In the data rows, 128 means zero.
Some points, each followed by its number:
[121 151 117 137  93 116 121 123 129 123 103 136 127  97  97 129 121 155 101 105 128 100  96 122 154 138 114] 0
[101 103 104 159 126 157 109 136 103 109 102 160 102 155 108 103 108 112  95 146 114 154 108 150  98 151 105] 1
[119  97 108 160 115 147 119 124 123 110 132 153 121 156 147 122 118 116 126 142 102 158 122 149 118 115 115] 2
[133 133 136 137 145 126 109 143 124 138 157 145 138 150 136 128 110 142 150 114 103 148 142 147 136 153 134] 3
[110 104 105 134 113 138 113 137 118 108 138 129 112 117 103 130 129 128 108 107 104 121 135 140 107 133 120] 4
[116 115 108 161 147 165 130 169 126 148 112 161 132 164 144 122 113 115 123 168 111 170 110 168 128 132 126] 5
[154 137 145 111  96 103 164 123 152 147  92 113 160  95  86 158 149 158 100 131 151 101  95 128 139 108 159] 6
[109 116 113 103 163 121 129 133 105 111 163 137 111 121 162 129 112 119 161 101 160 103 166 134 117 151  87] 7
[102 112 112 110 146 110 122 147 110 119 137 111 112 123 149 104 106 105 151 119 129 105 128 114 107 135  97] 8
[143 139 144 160 137 158 130 143 125 142 162 151 129 159 155 139 119 113 139 146 139 162 152 137 115 156 143] 9
[150 155 141 108 152 155 151 134 144 153 152 137 117 158 152 120 128 138 138 130 102 150 156 127 156 120 120] 10
[151 141 149  94  91  97 140 128 152 127  90 121 154 107  90 152 140 152 102 143 148 102 102 135 139 124 159] 11
[149 119 141 159 143 167 120 133 114 129 132 154 121 154 141 117 112 144 133 125 114 158 151 124 118 108 146] 12
[147 153 157 119  94  93 155 111 152 123  91 107 158 105 103 155 161 148  94 116 165 109  94 118 157 107 133] 13
[105 121 121 115 102 108 116 138 110 109 105 138 108 154 188 105 122 106 101 120 109 128 103 137 117 145 139] 14
[111 108  94 114 105 129 104 127 129 106  97 126 113 140  93 107 119 113  96 127 111 138  99 146 124 155 116] 15
[157 158 168  93  95 100 159 114 160 160  98 105 168 100  96 166 157 161  98 136 140  99  95  96 167 103 164] 16
[104 107  96 159 100 151 106 152 101 113  94 154  99 157 124 110  99 110 101 119 138 119 114 147 100 153 107] 17
[ 92  94 100 100 167 105 104 114  95  94 200 113 102 106 159 102 101  94 167 113 172 102 164 116  96  98 100] 18
[113 105 108 121 114 131 116 148 114 115 118 178 139 122 126 139 111 139 126 111 102 136 109 135 132 118 106] 19
[115 108 119 117  92 126 165 127 131 105  93 116 129 115 112 112 115 111  98 109 165 102  90 124 117 138 124] 20
[151 110 123 128 114 109 121 112 113 125 122 108 108 123  95 101 151 119 123 114  96 145 106 140 113 147 109] 21
New points follow, each followed by the numbers of its three nearest points above, smallest number first.
[130 115 106 126  97 117 117 108 113 127 101 137 121 106  99 121 153 122  94 105 128 107  91 119 130 120 124] 0 20 21
[103 126 121 126 102 141 108 147 115 129 101 140 127 132  98 105 110 104 105 104 123 148  97 117 130 124  92] 4 15 19
[107 113 112 154 137 155 131 139 148 140 139 154 112 159 153 110 120 154 146 141  97 149 135 152 146 115 131] 2 5 12
[104 114 109 111 160 114 103 150 103 114 157 112 106 117 158 111 108 109 155 118 156 120 159 126 102 103 103] 7 8 18
[155 154 152 137 167 152 157 132 162 137 165 149 145 156 169 158 152 151 169 124 172 161 170 124 136 156 159] 3 9 10
[106 141 120 137 145 132  66 140  99 124 142 133  72 133 142 115 135 145 132  97 100 112 142 133 107 139 115] 3 4 8
[111 105 108 127 124 143 126 124 113 112 106 117 106 135 118 118 118 102 101 104 105 131 106 129 113 146 100] 4 15 21
[124 126 132 125 159 137 131 131 129 108 164 152 146 144 163 116 139 119 165 108 150 130 155 140 120 131 112] 3 7 9
[104 136 109 149 125 154 126 132 109 123 146 131  86 158 149 121 124 130 147 117 107 154 149 126 147 157 137] 2 3 12
[101 114  97 158 114 162 109 162 107  98 113 166 104 160 135 101 117 108 115 160 102 169 134 156 111 144 108] 1 2 5
[143 151 149 145 161 153 145 111 157 165 166 161 157 152 160 152 162 140 187 124 148 155 164 124 143 150 162] 3 9 10
[114 133 117 146 169 118 119 119 137 124 166 119 122 149 160 107 136 131 167 116 171 137 170 134 126 151 113] 3 7 9
[ 98  98 103 114 161 100 107 139 103 119 167 104 110 100 154 115 100 105 166 126 157 113 164 146  98 119 116] 7 8 18
[149 115 121 126 161 111 110 114 114 127 164 147 120 124 159 131 138 113 166 103 176 138 166 103 146 135 108] 3 7 8
[110 134 126 120  98 127 117 129 108 119 115 133 131 135  91 118 120 111  98 127 130 145 102 141 121 136 106] 4 15 21
[125 116 114 120 101 147 136 139 128 149  93 130 142 101  93 124 137 129  98 104 149 135  98 137 126 102 135] 0 6 20
[153 158 164  97  99  91 159 113 160 160  94  97 161  91 102 165 157 165  93 126 155  97  93 110 165 104 160] 6 13 16
[150 147 160  99 114  90 116 101 155 153  97  94 155  85 116 138 157 165 122 161 101  90 105  97 158 136 150] 6 11 16
[121 109 112 129 115 135 129 130 111 110  94 141 119 148 107 102 114 106 114 108 119 140  99 131 120 123 108] 1 15 17
[106 112 122 130 118 118 125 121 132 114 107 117 139 125 107 127 122 110 122 106 109 146 130 120 119 142 107] 4 15 21
[123 116 107 160 138 161 119 149 125 108 114 155 123 165 117 128 120 112 144 135 105 157 115 151 129 134 108] 1 2 5
[118 118 111 149 136 144 124 114 121 110 138 123 141 110 107 115 118 113 126 118 104 159 127 127 143 134 125] 2 4 21
[143 136 143  92  99  96 147 103 150 159 113  92 141  88 129 151 157 144 100 158 100  88 108  93 151 139 148] 6 11 16
[146 148 140  94  99  95 151 138 155  83 101  93 115 107 117 155 115 124 104 139 119  97 102 119 127 119 117] 11 13 20
[154 142 154 157 156 177 130 123 144 150 168 135 159 147 157 156 150 163 165 142 162 153 158 113 160 147 152] 3 9 10
[127 106 103 147 101 117 115 135 139 143 102 111 107 122 109 109 108 110  99 110 109 111 108 117 108 147 119] 4 15 21
[138 122 134 134 127 151 110 118 110 142 161 134 122 136 146 110 116 109 155 107 113 152 156 135 148 127 110] 3 10 12
[126 112 144 148 146 157 154 108 113 153 152 139 144 134 152 157 119 109 149 110 111 129 143 148 149 144 111] 3 9 10
[ 99  98 104 158 102 153  99 141  95 107 106 156 101 151 102  98 100  98 111 139 133 159 107 147 121 139  96] 1 15 17
[142 133 106 148 126 156 110 128 113 135 137 144 126 152 145 110 111  68 145 124 101 151 107 148 137 121 111] 2 3 5
[122 111 119 137 132 158 104 129 117 115 117 159 118 149 145 114 112 123 130 117 109 147 129 156 132 128 111] 2 12 19
[127 100 110  99 117 110 106 117 112 124 147  94 110 104 113 106 109 111 121 117 111 100 126 119 115 150  99] 4 8 21
[127 124 123 133 153 117 111 132 134 102 154 143 120 111 151 108 115 129 134 105 103  69 138  70 106 139 139] 4 7 8
[110 119 114 155 142 154 107 110 104 110 123 143 109 131 116 114 109 118 147 118 107 152 140 132 118 117 104] 2 4 12
